rotation ticks, each row followed by its count of ticks
The counts run from 0 to 341.
[ -8  -6  12  23  -6   8  -3 -10  -6  18  18  -6   7   3   9   3 -24 -37
  -3 -12 -26  13 -10   1  29   3  12   6 -22   4  13 -35  14 -27  10  -6]
111
[-26   7  30  -9  -3 -12 -23  -2  16 -23 -15  -1   4 -23   1   4  -8  25
  28 -11 -21 -20 -16  23  18 -12  -4  17 -15  -9  17   1   4  -3 -18  27]
89
[  1 -12  30 -23   0 -17 -11 -43   6 -20  -7 -11  -6  -6 -16   2 -13  14
 -11  -7  12   8 -31 -21 -11  13  -3  -7  36  10   9   0  11  19   2  15]
40
[ -8 -11  13 -13  11 -12   2 -11   2   1 -13  22   2  -3   3  -5 -14 -20
  -3  36 -19  -1 -33 -24  -4 -31  -1 -34   6  29  19 -13   0   2 -20  -7]
2
[-22  11   8  21  34 -31  -4 -27   0 -27  11   3  15   3 -11   7  14  17
  -4  20  -1  -7 -13 -28  20  27  -5  -5 -12  11  29   3  -1   3   5   9]
196
[-13 -22  30 -11 -18  10  -6 -38 -19  13   9  -2 -22   3  15   5 -21  -4
   2  -6  -7  23 -12 -26   2  29   5  -3  11  -4 -17 -32  11  -1  10   9]
37
[ -3  12  -2   0 -13  12   1 -33 -17 -16   9 -30  -1  -3 -19  -1  16 -20
   5 -13  -6   4 -24  22   4  38  33  30   2 -16  -4  11 -12   3   2  10]
148
[  4  10  -3  29  18   3 -11 -11 -14   1  -3  -3  21  -1  -1  -5   6 -53
 -11  -7 -24  -6 -30  14   8  -2  23  16 -20 -14  20   8  -4  12 -10 -19]
108
[  2 -14  34   9  -4  10   7  11  10 -11  30  -5 -22 -13  14  -1  -5  27
 -18  -3  -9 -12   9   4   7   4  11  33   8  16  24  15 -31   7  15  22]
171
[  9 -17  29 -10 -23   3  15  13  13   4  42  -6 -11 -15  10  15 -13  20
 -25  -7  -6  11  17  10  -4  -4  16  23  14   0  19   6 -16  16  16  22]
55
[-30 -11  -1 -10  18 -23   4  12 -25  16  20  22  11  -5  21  10  15 -20
  12  25 -16  17 -12   9  -9  20  23  -7 -13  13  -3 -23 -20   6 -11  18]
191
[-18  -2  18  -3  12 -32 -37  -3  17 -31 -20 -11  24 -21  -3   2  11 -11
  -3  -4 -20   8 -16 -21  15   3 -16   3   0 -29  17   2  21  -9  -6   2]
319
[  3 -19  27 -27 -31  16  21 -20   0   9   0  12 -41   8  20 -17 -14  18
   7  -1 -13  12 -16 -10 -18   9   1 -17 -15 -10   0  -9 -18 -16   6   2]
250
[-30  20  -4   6  17  -6   1  14  -5 -27  28 -13  12  -5  -3   4   7  -2
  19  -6 -13   6  -9  32  14  16  20  22 -20  18  11 -18 -12 -20   0  32]
188
[ 10  18  -2 -39 -18   2  26 -26  19 -30  24  -8  -5   2 -20  -2 -15  28
  12 -11   2  16 -27  -3 -10  -1   0  -6 -10   1  12  -1  11   1  14   5]
138
[-26   4  15  13  17  -8  -1  10  -8 -27  23 -19  -6  -6   4   1  10  -2
   4   1  -2   2 -12  17   3  36  15  18 -11  23  12 -21 -21 -32   8  31]
73
[-17   3  31   8  16 -11 -25  19   0 -35  -2 -31  14 -18  10   7   9 -10
   2  14  -2  -9 -25  -6 -21  -2 -13  13  34  11 -13  -6   2  13  -7  17]
279
[-24  -2  14  -4   6 -28 -24  -2  -2  -2  -9 -10  25 -12   9  14  -6 -11
  15   4 -23  15  -7 -27  13   9 -33 -16  -9 -20  -5 -25  34   1   2  -9]
317
[  5 -14   1 -22  17 -18  -7   1  10 -11  22   9  14  -8  -4 -11 -10 -38
 -19 -12  -7  44 -29  -3  -8   6  32   7  15  13  20  -7  -1  -1  10  -2]
230
[ 11  -3  41   8 -27  19  -3   2  23 -28   3 -40 -16 -13   5  -3  -7  18
   0 -11 -10 -14 -12 -16 -14  -4 -19  25  14 -17  -7   5   3  -2  14  -5]
47
[-16   2  18 -36 -34   5   0  -3 -19  -3  -9  -6 -23 -18   9   3 -26  -4
 -12 -14 -24   9   3  -5  27 -26 -12  -8  -5 -18  24  11  10  -6  -7  15]
128
[ 21   2  14   0 -14   7  11  -5  23 -15  19 -11   7 -14  -8  -1 -22  14
  -4  -6 -28   2  -9 -21  17  -5 -20  14   2 -10  21  31  12  21  22 -31]
335
[-12  -2  16   8  23 -26  -3  -9  -5 -30  -6  -3   7  -8  -5   1  15  21
   8  38  -9 -27 -11 -15  10  27 -21  -5  -5  15  14  30 -18  14   1   2]
82
[  0  14   3  11  16 -18 -16  12  14 -13  22  -8  41 -14   4  17   2 -16
 -10 -16 -19  14  -7  -7  15  -6  -3  19   3 -28  15   3  21  31   7 -12]
105
[ -6  -8  10  -9 -27   1   8 -14 -27  35  15 -17   7  -4   5  20 -10 -17
  12   1 -16   7  -2  38 -10  21  24   3  -3 -10 -19 -13  -1  21   1  24]
266
[  6 -25  20   5 -15 -10   6  -1  23  31  14  28  11 -16  18   8   3  13
   9  21 -41   0  14   2  -2  -4  17   4 -32 -16  13  -9 -14   0  -3  -2]
94
[-10 -17  18  -5  -3 -22 -27 -10  16  -9 -35  10  13 -25  -9  -6   7 -10
   4  17 -33 -13 -16  16  12  -4  14   9  -7  -4  23  18 -12 -10 -21   5]
206
[ 11  15  -3  16  -8  19   5  -8  -9  14   1  -8   9   3   0  -8  -9 -48
   4 -18 -28  -2 -37  18   0 -15  18   8 -24 -21   8   5   4   6  -7 -29]
224
[  4   6  20  -5   9 -30  18  15  25 -14  20  -3   9 -11  -1  11  -6  34
  -8  14 -10 -18   1   2   4 -21 -23 -12  -9  21  39   9   0  21  10  13]
294
[  4 -19   9 -34  -5   3  -3 -31   4  -4  -5  32   3  -9 -13  -7 -14  -3
   8  24 -20   5 -31 -17   1 -23  16 -10  19  13  11  16  -8  26 -22  -8]
330
[  1  15  19  -7   2 -12  30  13   6  -2  35 -16  13  -5   4  22 -21  26
  11   0  -4 -11  -4  15  -3 -22 -22 -15 -15  14  19  -9  14  28  12  21]
178
[  9 -14  38  30 -19   7  11 -17  -7   4  -2 -39  -7   0   4  10  -8  -5
   0  23  -6 -21  -9 -25 -15  16 -28 -14   6   8 -18 -15   3  -1  16  -7]
160
[ -9 -18  28 -16  -8   3 -10 -40  -7   2  11   0 -14  -1   6   5 -25  13
  -5 -18   4  25 -16 -31   4  23  -5  -9  23  -4  -7 -30  16   0  12  17]
38
[-27  27   2  16   9  -3   8  14  -2 -23  30 -24  13  -3   2  10   9   1
  10  -9  -9   2  -1  27  17   5  10  20 -30  -1  17 -24  -2 -28   1  26]
187
[ -9  -1   4  -9 -19   9   9 -15 -32  23   7 -20   3  -4  -4  13  -3 -20
  19  -3 -12   3 -16  46 -10  24  26  14  -4  -7 -19  -4  -7  24  -8  21]
265
[-18   8   2 -29 -29  12   7   1 -10   1  12   2 -15 -10   5   4 -30  -3
   5 -18 -32  15   0  10  38 -26  -3   0 -24  -8  22   4   9  -7  -3  10]
13
[  4  -2  16  10   1   3   5 -10  44   3  40  26  12  -6   7   7   0  37
   9   3 -18   2   3 -17   5  -2  19  20 -24 -15  23 -14  -5  -1   0  -1]
96
